In the data rows, the value 128 means zero.
Here are some numbered points:
c(137, 147, 75, 215, 255, 255, 94, 110, 140, 157, 87, 116, 255, 99, 180, 198, 165, 113, 122, 85, 126, 133, 159, 90, 118, 177, 100, 129, 255, 113, 62, 161) 0
c(120, 144, 158, 102, 198, 168, 145, 129, 78, 126, 101, 107, 93, 113, 127, 125, 129, 128, 60, 122, 118, 109, 115, 130, 130, 99, 165, 117, 195, 97, 76, 140) 1
c(94, 109, 162, 165, 104, 101, 112, 138, 77, 160, 97, 126, 119, 131, 115, 113, 128, 119, 69, 94, 122, 142, 77, 119, 126, 91, 123, 133, 118, 137, 140, 132) 2
c(246, 233, 59, 123, 125, 165, 82, 92, 255, 255, 111, 95, 255, 125, 209, 223, 155, 137, 255, 83, 168, 137, 255, 95, 125, 190, 78, 105, 75, 111, 84, 141) 3
c(108, 85, 123, 123, 171, 185, 91, 198, 148, 128, 151, 139, 135, 99, 133, 133, 122, 138, 124, 138, 118, 136, 93, 102, 135, 202, 116, 148, 158, 106, 82, 121) 4
c(134, 139, 131, 85, 152, 138, 139, 122, 88, 118, 108, 116, 86, 123, 155, 139, 129, 104, 83, 139, 148, 123, 138, 127, 139, 79, 131, 105, 154, 177, 113, 129) 5
c(94, 76, 219, 123, 134, 145, 116, 204, 96, 120, 136, 138, 89, 100, 115, 112, 119, 129, 107, 158, 122, 127, 98, 109, 129, 146, 134, 153, 140, 117, 82, 117) 6
c(181, 121, 81, 78, 86, 81, 103, 105, 151, 141, 118, 105, 106, 161, 115, 116, 126, 110, 110, 160, 157, 158, 221, 121, 161, 95, 100, 109, 101, 105, 147, 129) 7
c(108, 86, 149, 117, 96, 95, 131, 148, 128, 108, 136, 145, 85, 135, 95, 125, 117, 130, 157, 174, 114, 107, 118, 117, 128, 147, 131, 123, 83, 150, 164, 112) 8
c(123, 89, 115, 124, 101, 96, 107, 139, 112, 165, 125, 160, 98, 159, 104, 137, 112, 107, 141, 119, 139, 139, 140, 117, 138, 123, 100, 127, 77, 110, 188, 120) 9
New points follow, each followed by the numbers of its two nearest points above by angle, nearest first.
c(97, 103, 163, 169, 108, 100, 115, 133, 83, 126, 110, 121, 111, 125, 112, 112, 136, 116, 66, 99, 125, 140, 82, 125, 120, 91, 120, 134, 108, 143, 108, 130) : 2 6
c(97, 117, 153, 165, 91, 97, 120, 131, 81, 158, 103, 124, 114, 123, 114, 113, 133, 128, 68, 106, 122, 138, 73, 120, 133, 106, 125, 142, 119, 132, 191, 139) : 2 9
c(142, 104, 126, 139, 100, 114, 129, 108, 89, 91, 145, 160, 104, 134, 108, 126, 118, 159, 92, 201, 109, 108, 82, 136, 117, 169, 130, 141, 127, 103, 144, 121) : 8 6
c(124, 118, 88, 133, 98, 113, 87, 206, 255, 194, 110, 94, 149, 119, 152, 133, 136, 126, 157, 98, 160, 162, 103, 102, 142, 101, 94, 104, 89, 213, 165, 117) : 3 9
c(135, 69, 172, 179, 117, 135, 159, 91, 68, 85, 123, 187, 88, 141, 101, 124, 112, 133, 115, 111, 109, 103, 99, 150, 111, 151, 125, 203, 77, 78, 88, 120) : 6 2
c(117, 113, 109, 92, 109, 82, 111, 102, 140, 129, 129, 109, 102, 122, 130, 113, 128, 98, 152, 93, 153, 167, 214, 111, 145, 81, 155, 106, 85, 156, 112, 135) : 7 9
c(91, 91, 182, 142, 97, 99, 110, 132, 102, 122, 115, 112, 99, 123, 103, 113, 120, 107, 94, 92, 131, 145, 97, 113, 134, 103, 119, 144, 75, 141, 152, 132) : 2 9
c(117, 255, 109, 82, 103, 69, 96, 141, 176, 110, 101, 105, 102, 143, 109, 135, 124, 96, 137, 117, 148, 155, 140, 92, 151, 97, 134, 88, 92, 196, 163, 126) : 7 5
c(139, 115, 133, 112, 166, 139, 177, 106, 83, 102, 128, 136, 87, 129, 111, 109, 143, 126, 73, 161, 114, 104, 176, 138, 124, 119, 200, 123, 222, 117, 94, 137) : 1 5
c(120, 129, 71, 255, 255, 169, 89, 86, 172, 92, 92, 89, 255, 100, 202, 192, 155, 98, 141, 75, 123, 148, 186, 92, 107, 197, 100, 114, 91, 122, 57, 159) : 0 3
c(157, 255, 64, 164, 216, 255, 84, 114, 173, 197, 109, 97, 255, 93, 223, 219, 177, 147, 129, 77, 148, 160, 111, 93, 109, 117, 83, 116, 255, 97, 63, 161) : 0 3
c(99, 88, 163, 138, 139, 126, 125, 178, 89, 134, 195, 132, 95, 131, 101, 116, 123, 143, 73, 175, 109, 110, 82, 131, 111, 163, 139, 128, 231, 111, 122, 128) : 6 4
c(133, 71, 172, 207, 111, 148, 160, 92, 75, 87, 130, 206, 88, 129, 111, 131, 119, 152, 115, 140, 106, 106, 124, 157, 110, 151, 129, 196, 79, 74, 99, 121) : 6 8
c(143, 225, 73, 89, 104, 96, 109, 122, 255, 186, 121, 95, 180, 131, 107, 127, 146, 110, 178, 82, 160, 149, 206, 98, 138, 109, 129, 98, 138, 155, 155, 134) : 3 7
c(112, 97, 150, 122, 115, 102, 100, 199, 136, 107, 120, 131, 93, 114, 106, 126, 128, 127, 132, 157, 124, 134, 109, 106, 144, 113, 143, 114, 186, 126, 96, 109) : 6 4
c(149, 87, 135, 134, 108, 105, 107, 117, 100, 142, 177, 145, 94, 162, 109, 115, 116, 103, 108, 101, 133, 154, 125, 115, 136, 71, 87, 138, 77, 104, 165, 115) : 9 2
c(138, 218, 91, 87, 99, 93, 124, 99, 109, 118, 107, 121, 101, 159, 132, 141, 112, 106, 135, 190, 148, 128, 143, 138, 143, 139, 113, 98, 80, 166, 216, 140) : 7 9
c(115, 80, 164, 132, 105, 98, 124, 118, 111, 103, 147, 135, 83, 124, 101, 117, 107, 138, 133, 171, 115, 107, 104, 120, 120, 255, 126, 150, 71, 99, 141, 118) : 8 6
c(91, 85, 156, 203, 106, 115, 131, 149, 86, 134, 86, 107, 113, 123, 124, 109, 139, 114, 61, 97, 125, 120, 78, 147, 121, 89, 133, 130, 80, 182, 161, 138) : 2 6
c(121, 89, 128, 141, 99, 125, 178, 95, 78, 103, 154, 167, 95, 132, 122, 104, 118, 159, 110, 153, 111, 108, 99, 155, 108, 148, 136, 150, 90, 118, 110, 121) : 8 6
c(116, 104, 82, 116, 113, 123, 137, 177, 247, 235, 129, 106, 149, 129, 142, 120, 142, 107, 160, 79, 160, 142, 190, 125, 135, 80, 108, 110, 129, 165, 153, 125) : 3 7
c(123, 89, 108, 127, 97, 112, 145, 115, 126, 139, 126, 126, 94, 143, 110, 124, 110, 106, 144, 113, 141, 131, 135, 149, 149, 118, 110, 148, 61, 126, 170, 129) : 9 8
